128 stands for zero in the data rows.
Here are some points, one per row:
[138  94 160 140 139 113 133 132 139 198 119 130 108 129  57 133 138  89  89 128 167 132 107 142 150 130 129 101 138  97 125  90 132 106 186 164 142  95 145 124 114 120 144 111 112  87  71 151 116 124 124 124  98 150 153 160 128 130 136 137 108]
[144 150 139 131  95 109 135 148 140  97 154 131 127 149 161 101 175 118 119 135 137 150  86 107 160 181 107 140 110 152 142 100 100 114 137  87 147 144 154  98  75 150 147 150 146 149 145 136 100 143  80  93 127  65 136 138 141 142 136 145  98]
[155 110 134 101 125 103 112  86 118 143  96 112 115 118 168 168  95 123 100 151 123  99  87 167 155 115 102 102  85 112 119 125 131 126  97 109 137 104  98 158 155 133 139 122  85 133 152 164 127 130 134 146 172 110  99  96 138 139 163 126 162]
[129 115 106 129 129 155 114 144 123 154 181 122 144 128 144 154  81 118 148 120 162  97 131  98 107 116 102 115 109  85 151 107 140 113 159 106 164 141 141 132 154 171 106 119 106 117 110 133  95 154 169  95  87  65  96 101 111 137 135 162  98]
[132 179 135 131 129 133 132 119 145 163 120 129 129 164 131 179 102 107 175 167  79 126  94 176 147 125  99 135 132 156  98 145 111 135 125 168 107 116 106 137 133 127 147 104 113 163 166 110 155 118 156 120 146 127  97 157 156 156 121 126 158]
[137 142  81 150 134 128 155 142 113  76 135 125 148 162  86 138 152 151 106 146 161 107 126 119 117 148 126 165 165 114 190 103 136 152 107 103 152 107  91 136 131  86 113 145 149 123 154 137 103 105 114  87  91 142 121 143  91 131 125 150 121]
[127 117 121 138 100 168 162 145 101  75 195 136 119 143 106 168 162 128 145 100 122  94  85  91 119 120 136 155 126 138 110 102 152 115 111 131 108  86 120 145 132 128 106 165 102 149  90 133 115 115  94 161 148 114 160 105 124 113 137  90 116]
[ 98 107 117 152 146 147 132 183 133 105  93 165 142 140 105  79 147 157 142 111 157 113 169  99 146 139 158 135 164 122 119 146  95 144 103 100 149 161 118 152 147 136 139 135 103 153 146  84 120 123 165 130 138 166 130 128 138 142 123  96 119]
[100 147 128 143 105 114  89 140 163 108 137 123 149  90 116 100 111 167 157 144 114 138 137 110 156 108 108 130 127 117 113 113  81 129 141 110 144 149 143 203 149  89 128 148 168 145 144 131 136  77 177 151 160 135 121 128 102 163  98 137 157]
[ 97 127 146 123 140 164 111 168 103 150 140  78 122 140 131 129 167 161 152  96  95 147 172 128  92 164 180 133 144 140 161  94 121 162 149 130  84 107 138 136 126 139 142 146 153 141 122 120 159 123  76 130 188 149 144 138 113 119 167 111 199]
[145 109 123 108 146 129 140 107 165 137 116 144 109 138 147 152 124 118 115 108 140 134 115 142 115 161 128 129 133 134 114 142 117 126  87 135 146 163 115 138 123 117 140 137 101 121 159  76 133  92 119  72 178 138 111 160 145  84 134 142 104]
[ 92 120  93 127  83 154 134 152 128 110 188 181  99 163 123 159  93 143 153 110 115 138 117  77 152 142 162 134 131 140 161 105 129 157 148 113 136 127 101 116 184 138 144 128 130 168 107 121 120 158 112 127 101 133 105  94 125 106 167 140 120]
[173 164 154  91 109 169 121 130 164 132 120 143 153 154 137  97 136 148 133 124 133 103 142 161 128 178 155 153  98 130  84 129 155  91 119 123 155 153 146 114 121 108  91 168 123 108  84 108 131 150 136 114  75 104 135 152 112 156 121 107  96]
[117 142 144  88 101 134 116  77 154 156  67 123 167 136 156 168 139 122 113 105 121  83 133 172 145 119 111 113 123 134 149 138 111 130 107 137 162 170 107 110 108 166 143 149 104 158 135 166 117 101 103 164 130 120  95 156 192 114 140 128 155]
[157 128 113 134 126 107 136 164 120 104 131 131 112 114  95 103  65 145 119  60 171 134 132 143  92  99  95 143 141 140  88 139 140 156 124 132 145 127 116 112 143 107 110 116 156 105 118 122 136 148 142 109  94 150 163 150 143 106 113 104 139]
[147 151 166 121 140 144 147 149 131 108 150 112  98 110 127 115 163 117 118 113 153 115 137 134 205 124 119 162 129 120 166 103 169 143 117 117 107 133 157  84 117 148 101 109 118  88 120 144  93 111 162 105 108 134 135 107  89 153 144 134 185]
[154 138 146  95 150 152 142 112 109 108 128  95  87 104 108 153  88  99 125 137 132  91 172 130 141 121 103  79 144 116 128 157 151 109 105 123 144 126 114 130 127 118 165 130 114 109 160 111 124 114 108 124 176 152  94 148 138  90 132  95  68]
[108  80 132 121 149  93 140 147 106 168 154 112 118 128 144  75 149 139 123 121 161 103 134 177 144 120 145 147 145 136 139 166 185 103 124  91 106 125 122 115 128 138 109 105 139  83 160 132 120 125 111 145 102 164 119  91 122 160  94 167 142]
[163 143 152 101 138 176 107 129 140 142 103 127 125 143 170 105 130 164 151 141 120 115 108 127 114 100 107 120  66 119 155 155  82 125 117 121 137 129 128 123 174 158 140 107 155 133  99 166  91 139 129 155 133 108 164 146  95 128 167 120 142]
[ 89 155 128 117 127 111 144 120 116 128 129 105 158 151  86 130  85 127 174 187 145 123  90 169 115 147 134 125 160 141 159 118 169 148 127 152  98 131 161 134 110 138 108 125 145 100  93 110 125 109 108 169 157 124 157 108  82 182 121 155 131]
[146 156 137  96  80  91 109 115 176 107 144 136 191 109 157 100 133 124 151  84 122 159 178 107 140 123 129 119 137 137  88 173  79 117 118 124 152 122 146 150 124 124 160 103  94 133  99 176 106 134 120 140 153 111 127 121  92 183 138 146 150]
[132 145 130 129 183 125  59 131 120 145 129 116 170 141 165 123 149 131 124 141  83  97 174 122 138 107 143 150 110 116 156 132  84 128 100 124 153  75 148 155 145 117 101 127 147 112 129 114 181 138 158 102 101 115 163 124 163 162 143 106 118]
[101  95 110 164 152 146 146 166 135 109 102 105 143 129  98 127 129 140 123 126 111 137 145  83 133 136 140 146 138 104 167 168  98 109  86 122 119 135 112 136 111 133 152 178 153 175 121 114  96 118 167  84 142 150 129 134 123 174  94 131 140]
[124 157 131 130 142  81 156 106 133 157 132 167  89 118 118 113 195 149 125 163 105 149 144  94 141 125 124 158 109 136 120 121 177  85 102 127 151 192 180  97 108 135 125 127 106 115 115 147  89 144 106 118 100 119 137 161 107 128 121 107 177]
[136 176 147 143 158 165 168 113 117 152 122 125 131 121 116  98 128 102 133 163 110 161 138  57 102  85 127 119  95 159 124 116 148 139 140 104  74 164 109 160 150 123 118 143 124 151 111 121 146 156 119 123 188 133 130 120 131 102 133 129  99]
[139 109 133 120 167 120  99 128 100  71 103 136 129 137 159 107 121 109 130 104  99 160 128 138 127 126 148  93 121 130 121 137 160 128 192 146 176 127 164 130 126 116 110  96 168 159 118 127 165 151 125 156  67 149 110 131 162  95 122  97 175]
[137 107  93  89 113 123 113 153 158  87 128 137 107  86 125  81 117 127 139  80 116 149 110 168  88  88 112 134 129 117  92 110 133 172 155 142  96 100  99 112 131 121 146 155 168 139 113 127 137 158 114 129  97 124 118 118 149  82 112 109 163]
[133 110 158 126  93 111 134 125 115 114 128 131 125 105 124 176 111 122 111 139 131 109 125 146 133 131 156 138 128 151 105 159 113 142 110 175 125 118 124 120 120 112 127 133 106 130 175 110  94 113 148  82 186 136 143 197 142  70 133 142 111]
[144 116 121 156  83 103  95  84  72 100 119 152 136 134 157  95 132 126 180 125 156 144 133 134  98 128 131 108 113  95 184 152 152  91 138  99  92 104 130 113 135  86 111 119 122 130 135 100 154  80 118 151 111 125 126 112 139 131  79 128 104]
[122 119 109 136 131 101 118 123 107 163 115 156 162 151 180 143 129 127 128 166 107  98 149 165  77 116 140  65 133 116 169 147  96 103 125 141 106 122 123 121 104 153 151 137 147 148  97 173 110 105 136 139 148 116 195  78  94 133 107 149 135]
[149  96 170 107 121 113 120 117 102 151 121 142 111 107 137 154 135 119  95 164  72 136 134 166 177 160  96 124 146 141  96 157  76 141  91 126  93 127 121 133 142 142 108  99 108 117 153 148 132 126 145 112  99 137  74 146 155 114 114 116 154]
[110 129 114 160 139 128 128 102 148 119 113 163 131 125 107 139 119 141 119 148 141 166  93  91 104 102 162 121 142 159  83  85 122 127 163 167 119  99 108 110 107 136 110 120 151  86 134 127 182 131 131 133 152 107  78 111 173 121 123 148 118]
[ 85 112 130 138 151 150 102 108  84 123  87 150 120 123 147  87 138 143 139 120 130 136 133 186 120 121 144 126 136 141  95 133 152 118 153  67 128 125 145  94 128 113 110 121  93 153 157 117 119 142  95 164 106 154 175  95 120 140  81 154 100]
[110 121 143 119 132 112 165  67 143 135 142  84 114 140 137 164 123 132 119 124 149 133 137 156 131 154 126 137 150 121  95 153 127 132 100 120 119 148  99 145 148 125 161 138 115 135 154 103 154 106 134  69 130 119 114 166 115 101 123  86 107]
[144  87  79 117 112 110 152 141 141 152 147  93 147 114 115 108 193 132 108 142 129 173 151 118 162 130 109 115  98 140 158 138 111 103 113 128 160 112 161 131 118 151  93 117 123 141 174 142 155 112 177 166 128 145 179 130 127  93 203 157  74]
[126 152 131 130 128 132 136 118 131 118 151 119 118 149  87 159 112 130  91 167 154 161  94  79 111 122 151 108 147 127 124 110 138 120 166 186  90 132 104 134 106 103 129 113 126 128 115 147 179 150 114 152 142 117 114 122 151 136 111 129 123]
[135 143  67 166 136 126 150 132 129 132 110 130 142  81 134 128  90  67  90  96 141 114 125 111 111 131 140 127 156 106 125 128 158 130 117 149 116 121 120 111 145 138  95 124 176  85 117  78  95 166 111 117 100 153 132 102 129 126 133  80 115]
[137 146 122 165 139 139 155 134 132 145 166 137  80  72 100 144 117 136 133 130 109 137 135  90  98 117 110 130 114 146 107  99 139 216 154 122 128 162 143 143  92 118 158 144 115 114 119 125 127 158 131 182 124 108 113 108 117 138 128 181 118]
[ 80  98 149 163 124 114  86 135 139 149  77  91 116 149 130 138 120  94  96 104 119 131  89 112 101 131  95 157 115 110 114  96 124 105 179 169 127 116 136 102 101 131 166  78 133 107 120 140 154 144 125 151 107 124 102 111 118 117 120 126  91]
Along one direction, these points spread out more than along any other. Take the direction at right angles to it along which they spread out most. Then take the direction at right angles to both along which they spread out most. Go by this last direction. For each point below, how far along it does it lie, from 0 to 99? The average is 50, and the first point in the table lies past the average. One standard deviation of the points above along it is 16.
[132 179 135 131 129 133 132 119 145 163 120 129 129 164 131 179 102 107 175 167  79 126  94 176 147 125  99 135 132 156  98 145 111 135 125 168 107 116 106 137 133 127 147 104 113 163 166 110 155 118 156 120 146 127  97 157 156 156 121 126 158] 55
[144 116 121 156  83 103  95  84  72 100 119 152 136 134 157  95 132 126 180 125 156 144 133 134  98 128 131 108 113  95 184 152 152  91 138  99  92 104 130 113 135  86 111 119 122 130 135 100 154  80 118 151 111 125 126 112 139 131  79 128 104] 65
[110 121 143 119 132 112 165  67 143 135 142  84 114 140 137 164 123 132 119 124 149 133 137 156 131 154 126 137 150 121  95 153 127 132 100 120 119 148  99 145 148 125 161 138 115 135 154 103 154 106 134  69 130 119 114 166 115 101 123  86 107] 33
[ 98 107 117 152 146 147 132 183 133 105  93 165 142 140 105  79 147 157 142 111 157 113 169  99 146 139 158 135 164 122 119 146  95 144 103 100 149 161 118 152 147 136 139 135 103 153 146  84 120 123 165 130 138 166 130 128 138 142 123  96 119] 20
[ 89 155 128 117 127 111 144 120 116 128 129 105 158 151  86 130  85 127 174 187 145 123  90 169 115 147 134 125 160 141 159 118 169 148 127 152  98 131 161 134 110 138 108 125 145 100  93 110 125 109 108 169 157 124 157 108  82 182 121 155 131] 57
[124 157 131 130 142  81 156 106 133 157 132 167  89 118 118 113 195 149 125 163 105 149 144  94 141 125 124 158 109 136 120 121 177  85 102 127 151 192 180  97 108 135 125 127 106 115 115 147  89 144 106 118 100 119 137 161 107 128 121 107 177] 49
[ 85 112 130 138 151 150 102 108  84 123  87 150 120 123 147  87 138 143 139 120 130 136 133 186 120 121 144 126 136 141  95 133 152 118 153  67 128 125 145  94 128 113 110 121  93 153 157 117 119 142  95 164 106 154 175  95 120 140  81 154 100] 71
[137 107  93  89 113 123 113 153 158  87 128 137 107  86 125  81 117 127 139  80 116 149 110 168  88  88 112 134 129 117  92 110 133 172 155 142  96 100  99 112 131 121 146 155 168 139 113 127 137 158 114 129  97 124 118 118 149  82 112 109 163] 62
[147 151 166 121 140 144 147 149 131 108 150 112  98 110 127 115 163 117 118 113 153 115 137 134 205 124 119 162 129 120 166 103 169 143 117 117 107 133 157  84 117 148 101 109 118  88 120 144  93 111 162 105 108 134 135 107  89 153 144 134 185] 46
[129 115 106 129 129 155 114 144 123 154 181 122 144 128 144 154  81 118 148 120 162  97 131  98 107 116 102 115 109  85 151 107 140 113 159 106 164 141 141 132 154 171 106 119 106 117 110 133  95 154 169  95  87  65  96 101 111 137 135 162  98] 53
[154 138 146  95 150 152 142 112 109 108 128  95  87 104 108 153  88  99 125 137 132  91 172 130 141 121 103  79 144 116 128 157 151 109 105 123 144 126 114 130 127 118 165 130 114 109 160 111 124 114 108 124 176 152  94 148 138  90 132  95  68] 39
[ 92 120  93 127  83 154 134 152 128 110 188 181  99 163 123 159  93 143 153 110 115 138 117  77 152 142 162 134 131 140 161 105 129 157 148 113 136 127 101 116 184 138 144 128 130 168 107 121 120 158 112 127 101 133 105  94 125 106 167 140 120] 32
[127 117 121 138 100 168 162 145 101  75 195 136 119 143 106 168 162 128 145 100 122  94  85  91 119 120 136 155 126 138 110 102 152 115 111 131 108  86 120 145 132 128 106 165 102 149  90 133 115 115  94 161 148 114 160 105 124 113 137  90 116] 30
